One turn moves each row of this set onto another row. After a few examples, where does it send each row asked below?
gusa: [ 0.37  1.58  0.65  1.99 -0.40  0.05  4.66 -0.96 -0.12  1.02  0.58  0.70]
Dige: [-0.41  0.74  1.42  1.76  0.26 -0.59  5.18  0.17 -0.99 -0.02  1.37  0.29]
Fasa: [ 0.17 -0.29  4.06 -2.16  1.35  1.44  2.34  0.91  1.15 -2.26  2.11 -0.92]
garik: [ 1.56  0.22  0.56  1.59 -0.34  1.02  2.07 -4.86  0.46 -0.94  1.18 -0.07]
bifug: [-0.51 -1.25 -1.84  0.95 -0.90  1.65  2.82 -1.45  0.60 -1.08  1.39  0.86]
bufav: [ 2.01  1.21  1.95 -2.12 -0.82  1.32  0.13  1.31  0.28 -3.23  0.47 -2.14]
vinu: [ 2.71  0.11  2.40  0.00  0.60  1.74  3.22  1.17 -2.23  1.87 -0.37  1.09]
mele: [ 2.39 -1.90  2.94 -1.16  0.64  0.46  2.89 -1.97 -0.09  1.00  0.74  2.34]
Gaka: [ 2.20 -2.00  2.01  0.49 -0.94  3.14  1.61  0.34 -3.34  0.95 -0.24  0.13]
zitu: [ 0.28  0.93  2.67 -2.56  0.54  1.00  1.30 -1.20 -0.93 -0.73  3.89 -2.88]
nazu: [-1.34  0.30  2.44  2.19  0.02  0.02  2.74 -3.75 -0.31 -0.97  1.52 -0.24]
gek: [ 1.78 -1.56  0.95 -2.47 -0.75  2.13 -1.43 -1.27  0.03 -1.50 -0.56 -0.34]
bel: [ 0.04  2.40  0.93  1.57 -0.78 -0.49  1.38 -3.53 -0.54 -0.64 -0.36 -0.60]
vak: [ 0.13  0.94  1.03  2.11 -0.61 -0.52  5.07  0.01  0.07 -0.49  1.61  0.24]
povi: [ 1.87 -0.92  2.21 -2.12  0.07  2.28  1.12  0.51  1.37 -3.51  2.18 -1.38]
botun: [ 0.07  0.40  3.31 -0.86  0.01  1.42  1.05  2.32  0.18 -2.71  1.40 -2.45]
luner: [ 0.63 -2.35  1.50 -0.29 -0.64  0.22  1.65 -3.00 -0.93  1.91  2.32  1.28]
gepi: [ 1.28  0.70  1.64 -2.89  0.27  1.72  0.70 -1.72 -0.61 -0.92  3.59 -2.85]
Piz: [ 2.37 -0.32  0.82 -0.09 -2.17 -0.39  0.59 -2.76 -1.87  2.25  0.49  0.23]
biso: [ 1.88  0.74 -0.46  2.06 -2.65  0.72  2.37 -0.81 -2.50 -0.52 -0.47 -1.44]
nudom: [-0.02 -1.54  1.21 -0.71  0.75  2.79  1.87  0.68 -2.22  1.37 -0.28  1.80]
Leb: [-0.07  0.04  2.58  0.17 -0.89 -1.68  2.09 -1.57 -2.00  2.50  1.17  0.62]
Pifem: [ 1.20 -0.83  0.99 -1.64 -1.33  0.68 -0.22 -1.76 -1.75  0.82 -1.80  1.40]
Nur: [-1.46 -1.15 -0.86  1.52 -1.02  2.10  2.77 -2.04 -0.39  0.15  0.79  0.91]
beroz: [ 0.93  1.71  2.11 -2.71 -0.11  0.94  0.66 -1.16 -1.32 -0.70  3.11 -3.31]
Dos: [ 0.11  0.34  3.77 -1.61  0.08  0.89  1.58  1.81  0.38 -3.27  1.91 -1.82]
kos: [ 1.68 -0.15  0.26  2.92 -2.75  1.62  3.01 -1.99 -1.68  0.18  0.25 -0.96]
doga: [ 1.31  0.26 -0.41  2.48 -3.23  0.69  2.36 -0.80 -1.59 -1.15  0.16 -1.48]
zaf: [ 1.98 -0.87  2.50 -1.38  0.62  2.54  1.53  1.27  1.56 -2.91  2.44 -1.74]
Pako: [ 1.92 -1.00  1.59 -2.73 -0.37  3.10 -0.28 -0.44  0.72 -2.75  0.96 -1.51]
Vikab: [ 1.77  0.53  5.06 -0.26 -1.38 -0.45  0.80  0.70 -1.66 -1.11 -0.51 -2.03]
Salef: [ 0.69 -1.30  4.87  0.43 -1.58 -0.33  2.00 -0.93 -2.77  0.72 -0.39  0.25]
gigas: [ 1.86  1.63  3.81 -1.51 -0.98  0.90  0.64  1.28 -0.59 -2.18  0.14 -2.74]
pubim: [ 1.02 -1.32  3.99 -1.94  1.96  0.45  2.45 -0.17  1.50 -0.90  1.70  0.96]
pedu: [ 1.85  0.90  1.31 -1.83 -0.20  1.96  0.08  1.74  0.96 -2.56  0.71 -2.15]
Fuv: [ 0.00 -2.11 -1.72  0.72 -0.34  2.11  2.82 -1.95 -0.25 -0.79  1.49  0.81]

vinu turns into Gaka
doga turns into bifug
Now find these:
Vikab turns into gek
biso turns into Fuv
mele turns into Salef
Dos turns into bufav
pedu turns into zaf
Leb turns into Piz
gepi turns into zitu
Pako turns into Fasa
Nur turns into gusa
nazu turns into bel

